Where one turn sends some rows of the set: a few examples, then the rows asked:
Q659: [-16  -4   5   3 -24  18   1   0   5 -13  35  -8   7  21   8  26 -23   9
   1  13 -13   8 -11   8   2   5  -4 -14  -9  13  25  -9  20   1   6  22
   4   0 -23  -5   9  -1  -2   5 -11   0   7]
Q841: [ -4   7  13 -18 -14 -12  -6   1   0  18  26 -21 -18  -9  -5   3  19  16
 -18   1   1 -17   7  -2  -2   9 -14  -9  -2 -27   0 -21  -7 -19  -4   6
   4  -7 -13   8   3 -10 -15   7   8 -20  29]
Q813: [  1  12  -1  -4 -12   3   7   5  25  14  21  30 -22  14  -4   2  12  24
  -2 -10 -13  -8  15   0   9   4  -7  -8 -11 -10  38  -8   3 -25   3  -6
 -14 -22  -3  11  15 -14   5  -2  -4  -1  20]
Q92: [-18 -15  10  -6 -11   1   2   4 -18   8  28 -35  -3 -11  -9   7   0  17
  -9   9  -6  -3   7   1 -18  -6   6 -18  11 -25   1 -28 -10  -9  -6   0
  -6 -12  -1  -2  10  -9   6   0  21   2   9]
Q592: [-23 -14   4   0 -10   3  11   9 -13   1  25 -33 -12  -8  -8  18  -9  22
   3   4   2  -6   3   2 -21  -9 -10  -4  10 -25  -7 -26  -6 -15 -10  12
  -9 -18  -1  -2   8 -11  16   0   9   4  14]
Q86: [ -7  15   3  -2  40 -23 -13  27  -9  -9  -3  -2  37  12  27 -22  21   6
  12   1   8  -9   7 -14  -7 -11  -8  14   2   8   0 -16   8   8  10  -8
 -12  -7 -26  18 -21  -2  -4  12  -8   5  -1]
Q43: [ -8   9  13  -4 -15  11  -3 -10   4 -27  18   3  12  16  -3   4 -28  -1
 -11  19  -4  12  -7  -3   4  27  -3   1 -10  15   5   2   3 -20   4  12
  23  -5  -6  14  -5   4 -19 -10   4 -13  18]
Q156: [ -4  12  23  -3 -31   6 -10 -13   0 -14  23   1  19  17  -1  14 -19   1
  -6  20  -7   4  -3  -6  10  23   1  -1   1  -1   6  -4  -1 -20  -1  17
  21  -8  -8   9  -7   3 -30   6   3 -11  14]
Q617: [-15  16 -11  11  46  -9 -17  28  -8   6  -2   2  31   8  16  -9  16   0
  11   0  14 -11   4  -3 -16 -11  -7  12   8   6  -2  -3  -6  19   7   5
 -24 -15 -24  12 -16   4  -7  15  -7   6  -2]
Q85: [-10  13  20 -10 -21  17  -4 -14   5 -14  18   2  17  21   1  11 -27  -2
  -9  11 -11   7 -11  -5  12  20 -15   4   3   4  -1  -2   7 -23   3  16
  18  -7 -13   0   0   3 -28   2  -5  -8  12]
Q401: [ -8  -6  10   4  -7  13  18  -9   9 -11  10  14   1   8 -15  -2 -15  12
   3  -5 -16   7  19 -15   9  10   8  -7  11  -5   9   2  -9 -29   1 -11
 -16 -28  16   0  12 -22  11  -2   4  12  -2]
Q429: [-14 -17  -4  -7 -11  -7   0   0 -10   4  31 -35  -2  -3  -1  15  -1  16
   2  13  -5  -3   5   8 -23 -21  -4  -7   8 -28   5 -24  -7 -13  -5  12
  -6 -10  -5   3  10  -9  20  -4  16   7  11]
Q497: [  2  18 -10   2  40 -25 -10  33  -5   0  -2  12  34  16  14 -14  20  11
   9   0   3 -11   0  -4   2  -8  -1  12  -4   6   5 -18  -1  15  17 -11
 -14 -16 -16  17 -30   5  11  14 -12   4   5]
Q910: [ -8  21   1   6  34 -19  -8  37 -20  -2 -18  17  26  10   6  -4   6   1
  14  -3  13 -12  -2   5 -15 -16  -5  10   8   7  -1 -13 -18  15  -5 -12
 -21 -28 -24   9 -15   1   4   0  -8   9  -4]
Q825: [  2   2  -5   1 -14   7  16   4  29  11  22  20 -22  11  -3   5   9  19
   2 -13 -10  -4  16  -6  17  11   0 -14 -11   0  25   2   0 -23   3  -1
 -13 -22  -1   8   9 -20   8  10 -14  -7  14]
Q18: [-13  20  13   1  38 -20  -9  23  -7 -15 -16  15  37  19  17 -15   8   5
  14  -7  14 -21   9 -11 -23  -2 -13   6   9   5  13 -16   2   5   4 -20
  -4 -25 -17  17 -15  -2  -4  16 -12  16   0]
Q444: [  0  10   3   5 -22   7  12  14  11  16  26  29 -23   8  -6   8   7  20
  -2  -7 -12  -4  13  -6   9  15   4 -17 -15  -5  36 -11   2 -13   0  -8
 -12 -20  -5  11  10 -21   3  -3  -6  -4  10]
Q904: [ -3   4  12   3 -17  11   9  -3  -2   3  15  22   1   7 -19  -1  -8   7
  -4   3 -16   6  13 -18  13  21  17  -8   6 -10  11  -6  -9 -21   5 -18
 -10 -26  19   8   4 -18   6 -11  16  10   1]
Q281: [ -4   9   8  -7 -22  13 -10 -17   6 -19  19   6  22  20   2  12 -22   1
   0  24  -7   9  -4   0  11  20  -5  11   3   3   4  -2   1 -27   5  17
  15 -14  -1  10  -1  12 -22  -6   9   1  12]
Q178: [  6  22  -9  -2  30 -36 -10  35  -4   3  -4   8  29  13  15  -9  22   6
   7  -4   7 -11  -2  -5   7  -6   8  16   0   3   0 -18  -4  12  11 -15
  -1 -17 -18  16 -28   2  16  15 -13   5   3]
Q638: [-13  13  -9  12  44  -8 -14  23  -6   0  -6   8  28   4  14  -8  17 -10
  10   1  11 -11  -1   6 -20   5  -4   5   4  19   6  -4  -7  22   8  -6
 -17 -19 -26  14 -13  10  -9  10 -10  13  -5]
Q595: [-17 -16  -3 -11  -6   4   9   3 -16   8  33 -37  -5  -5  -9  14  -7   9
  -9   5  -4  -1  -3   3 -17  -5  -8 -11   9 -23 -12 -24  -5  -7  -2   4
  -5 -14  -6  -5   5 -12  17  -2  10   3  10]
Q247: [-11  21 -11  12  34 -15 -20  32  -3  -1   2   7  34  25  17  -1  14   5
  13   1  17 -15   2  -8  -5  -4  -8  12   5  10  10  -6   4  24  18   0
  -9 -17 -10  16 -24  13   2  25 -13   7   1]
Q75: [  2   7   2  -5 -17   1  16   9  17  11  24  24 -21  20  -8   8   2  17
  -4 -17 -17  -6  12  -7  13   7  -9 -14 -13  -7  30  -5   6 -15   6 -11
 -12 -17  -6   4  12 -26  14   0 -16  -4   8]
Q903: [ -8  19   4  -8  36 -27  -9  24 -10 -15  -8  -3  36  10  32 -22  20   4
   6   0  10  -1   2 -10  -1  -3   0  16   3  13  -3 -21   5   8   6 -12
  -1 -13 -28  14 -14   1  -2   8  -3   8   1]
Q963: [  5  19  -7   4  35 -32 -14  30 -11   1  -1   6  29  11  14  -7  20   1
  13   2   6 -18  -6   1 -13   4   1  17  -2   4   7 -21   1  18  16 -11
  -1 -10 -21  21 -31   6  14  15 -17   9   5]
Q35: [-10  -1   9   3   5  11   7  -5   7  -1  12  18  -4  10 -25 -10 -19  10
  -7  -5  -9   4  12 -20  -2  13  14 -14  12  -7  15   7  -8 -27   3 -17
 -10 -20  15   6   9 -20  15  -8   9   9  15]
Q131: [ -2   5  21  -7 -23  10   0 -13   3 -26  13  -8  16  12  -4   8 -22   5
  -1  18 -12   8  -8  -1  18  22  -7   9  -2  11  -3  -6   4 -30   4  19
  16  -2  -6   2  -4  10 -15  -1  -2  -6  13]
Q640: [ -7  -4  -1  -3  -5  13   7  -9   9   5  15  18   2  14 -16  -2 -10  10
   1   4 -16   4  12 -10   6   5  14  -8  16 -13  17  -1  -8 -27   7 -15
 -20 -30  21   4  11 -12  18 -11  17  19   6]
Q789: [ -5   6   5 -12 -13 -19  -2   9   4   9  21 -26 -16  -3  -4   0  -1  12
 -14   1   6 -14   0  -8 -17   1 -17  -3  -7 -29  -4 -13  -6 -29  -7   5
  20  -1 -10  16  -6 -11  -4   0   1 -24  30]
Q198: [-15  -5  13  11 -33  13  -1   5  -1 -10  34  -7   9  16   9  29 -20  15
   6  18  -8   5  -3   8  -6   3   7 -17 -10   7  30 -16   9   0  -4  22
   7  -5 -20   3   5   1 -10   8  -2  -3   6]
Q292: [-10  17  -9   8  39 -19 -18  24  -2   3   2   9  30  18  14  -3  16   0
  14  -7  19 -21   5  -5 -17   5   0   4  11   9  14  -4  -2  23  15  -7
  -7 -23 -14  14 -19   2   8  28 -17  16   6]
Q452: [-13  22  11   3  32 -17 -13  31 -12 -19 -13  13  40  26  19 -11   5   9
  18   1  14 -14   7 -13 -10 -11 -18  10   6  13   8 -11   4  10   6 -10
 -11 -18 -16  16 -19   7  -5   9  -8   7  -3]
Q754: [ -1   8   3 -21 -14 -15  -8  -3   4  13  22 -20 -10  -2   2   3  11  12
 -11   6   3 -14   5   1  -6  -5 -23   8   1 -35  -5 -19 -10 -36  -5  12
   7 -12 -10  15   1  -6 -13   0   9 -14  28]
Q238: [ -5   8  -1   7   0   5  10  10  25  13  22  24 -23  10  -8  -6   0  25
 -11 -15  -8  -6  11 -12   1  11   5 -21 -10  -6  35  -3   5 -21   5  -8
  -6 -12  -2   9  12 -20  11   4  -9  -5  25]
Q806: [-12  -3   2  11 -25  20   6   5  10 -12  25 -10  -2  10   3  28 -21  16
   7  15 -10   4 -12  18   2   7  -3  -8 -13  17  21 -11   9  -4  -1  31
   0  -5 -20  -3   5  11  -5   5 -10  -6  10]
Q750: [ -4  17   3   2  40 -23 -11  19  -5 -15  -9   5  36   9  25 -22  24   0
   8  -2   1  -7   5  -3 -10   5  -5  13  -4  15  11 -17   6   8  12 -15
  -1  -8 -28  19 -16   4  -5  12 -10  11  -5]
Q636: [ -7  20  -1   6  42 -12  -9  34 -15  -2 -13  22  31  13   5 -12   8   8
  13  -1   7 -13   3   2 -11 -14 -12  11   2   8   1 -12 -11  14   4  -9
 -27 -23 -19  14 -19   5  -1   4 -10   5   0]
Q937: [-17   0  -3  15 -15  16   3   7   3 -23  32  -1   2  13   3  19 -24  14
  -6  13  -8  13  -3  12  -8  15   4 -10 -22  18  28  -7   9   3   2  21
  14   0 -14   4   7   3  -5  -3  -6  -8  10]
Q458: [-15  25  16  -2  30 -19 -13  28 -10 -17 -20  15  39  26  18 -10   3   6
  16  -4  16 -12   3 -13  -7 -11  -8   6  14  15  10 -13   1   8  -1 -17
  -8 -24 -20   9 -10   3  -1   9  -7  13  -1]
Q117: [ -5   0   4  -1 -10  15  16  -5   6   6  13  20   0  16 -22   5 -18   3
  -7  -9 -17   4   6 -18  10  11   1 -11  12 -13   4   3  -7 -22   6 -19
 -14 -30  18   2   6 -19  14  -7   4  12  -2]
Q678: [-10  25  -9   9  32 -20 -22  31   2   4  -1  10  28  24  18   3  15   3
  10  -6  21 -14  -1  -5   2   0   6   9  12  15  15  -3   1  22  13  -2
  -4 -21 -15   8 -15   8   5  27 -16  12   8]
Q125: [-19  19 -11  10  41 -11 -18  29  -9   3  -2   1  25   6  21   1  19  -5
   8  -1  19  -6  -1   7 -12  -5   0  14   8  17   0  -5 -11  24   1   4
 -16 -21 -30   7  -8   6  -6  13  -8   7  -2]
Q293: [-18 -14   1   5  -9  -6  -1   8 -15  -1  22 -38 -11  -4 -11  13 -16  11
  -6   7   2  -5   3   0 -32 -13  -2  -9   5 -25   0 -13 -10 -11  -7   8
   5  -1  -1   4   3 -11  16  -3   8  -6  13]
Q449: [ -1   5   9 -20 -13 -14   1  -1   1   6  27 -27 -18  -4  -5   5  10  17
  -6   0   9 -16   6  -8   0   7 -21   7   0 -24 -12 -21  -2 -31  -4  11
   9 -12  -6  10  -4 -14   4   8  -1 -17  32]
Q425: [ -7  20   3   8  35 -16  -8  32 -19  -4 -16  13  30   8   5  -8   5  -2
  15   1   9 -20  -8   4 -27  -5 -12  11   5   4   2 -18 -11  12   0 -12
 -14 -24 -23  18 -25   8  -1   1 -10  12   1]
Q527: [ -7   7   9 -24  -9 -11   3  -1  -4  11  27 -23 -16  -3  -4   5   8  11
 -19  -5  -1 -10   2   1  -5   3 -29   3  -4 -27 -13 -25  -4 -25  -3   4
   8  -8 -17   5   3 -16  -6   2  -3 -17  26]
Q598: [-12   0   1   7 -28  12  -4   2   9 -17  33   0   5  19  15  27 -13  17
   8  20 -11   8  -1  17   0   2  -5  -3 -16  11  36 -13  15  -4   2  26
   5  -4 -20   5  13   6  -6  -1  -2   1   9]

Q125 turns into Q910
Q247 turns into Q617
Q92 turns into Q904
Where do these go?
Q401 turns into Q131
Q937 turns into Q293
Q527 turns into Q75
Q754 turns into Q813
Q963 turns into Q292

